The same turns and mirrors carry the whole set onto itself, and each row onto the other rows of its family. Which rows share a family with each named row? Give them in list order.
These 32 rows form 4 families of 8 rows each.
Gome: [ 4.13  2.94  3.07 -2.58 -0.32 -1.54  2.46 -0.21 -0.54]
radip: [ 1.88  1.59  0.67 -4.47 -0.13 -4.28 -0.43  0.28 -2.12]
lutav: [-0.97  1.57 -1.07  2.13 -1.32  3.93  2.83  2.13  1.47]
separ: [-0.83  2.19  0.00  2.97 -0.58  3.25  2.97  0.58  2.25]
beku: [ 2.08  2.13  2.23 -4.28 -0.56 -1.82  3.68 -1.78 -0.70]
Kag: [-1.30  0.51 -1.39 -0.80 -4.64  2.76  2.47  0.23 -0.29]
sabob: [-3.33 -0.81 -3.12  2.07  0.46  0.79 -0.18  2.37 -1.75]
nen: [-2.93  0.31 -3.03  2.88  1.73  0.72 -0.85  1.36  0.90]
Badi: [ 3.84  3.38  2.68 -0.39  3.17 -1.12  2.73  0.05 -0.61]
ganut: [-3.47 -0.33 -3.13 -0.42 -2.63  0.74 -0.79  0.85 -1.81]
fom: [-2.17 -0.74 -2.01  3.60  0.58  2.29  1.06  2.27 -0.64]
Sunim: [-2.82 -1.30 -2.87 -1.46 -3.64  0.37  1.40  1.00 -2.20]
Mikib: [ 3.58  1.62  2.02 -3.50 -0.72 -3.29  1.13 -0.75 -1.61]
mefop: [-3.68 -0.29 -3.30 -1.54 -2.36 -0.80 -0.77 -0.07 -0.82]
zik: [-3.23  0.74 -2.66  2.55  0.62  1.91 -0.28  2.60  0.01]
reri: [-1.15  0.72 -0.32 -0.15 -3.77  2.82  4.44  1.43 -0.11]
ridup: [ 2.79  2.89  2.56 -0.04  3.66 -0.29  3.48 -0.33  0.98]
mida: [ 1.32  1.47  0.65 -2.70  2.06 -4.79 -1.59  0.82 -2.22]
bopo: [-1.67  1.06 -0.73  3.31  0.27  3.05  2.93  2.90  0.25]
nide: [-1.68  1.59 -0.37 -1.56 -4.69  1.62  3.01 -0.87  0.63]
kido: [ 0.36  1.30 -0.27 -0.03  5.83 -2.83 -0.26  0.47 -0.60]
lako: [-2.84  0.11 -1.25 -1.60 -4.08  1.57  3.02  1.70 -0.77]
sitor: [ 2.83  2.95  2.21 -4.18  0.18 -2.73  2.83 -0.34 -1.66]
diz: [-1.80  1.26  0.50  2.12 -2.05  3.45  3.66  1.93 -0.18]
kozo: [ 4.84  2.59  2.39 -1.29  1.87 -1.69  2.56  0.81  0.93]
Sok: [ 2.59  1.42 -0.21 -0.34  5.21 -3.05  0.01  0.69 -1.24]
peze: [-0.19  0.43 -0.61 -4.17  1.68 -4.33 -0.27 -1.08 -2.12]
vevoz: [ 2.66  2.49  0.92 -0.35  4.54 -3.15 -0.01  2.25  0.30]
kipi: [ 1.59  1.23 -0.75 -4.32  2.24 -4.37  0.08  0.24 -2.17]
kolap: [-3.32 -1.91 -3.75 -0.12 -1.58  0.40  0.34  1.93 -1.22]
tevuf: [ 4.20  2.50  1.99  0.55  3.75 -1.36  1.25  1.31  0.52]
nito: [ 1.83  1.20 -0.48 -1.45  4.07 -3.88 -1.65  1.82 -0.85]

Same family as kolap: fom, Mikib, mida, lako, diz, kozo, vevoz
Same family as sitor: lutav, Kag, Badi, ganut, zik, Sok, kipi

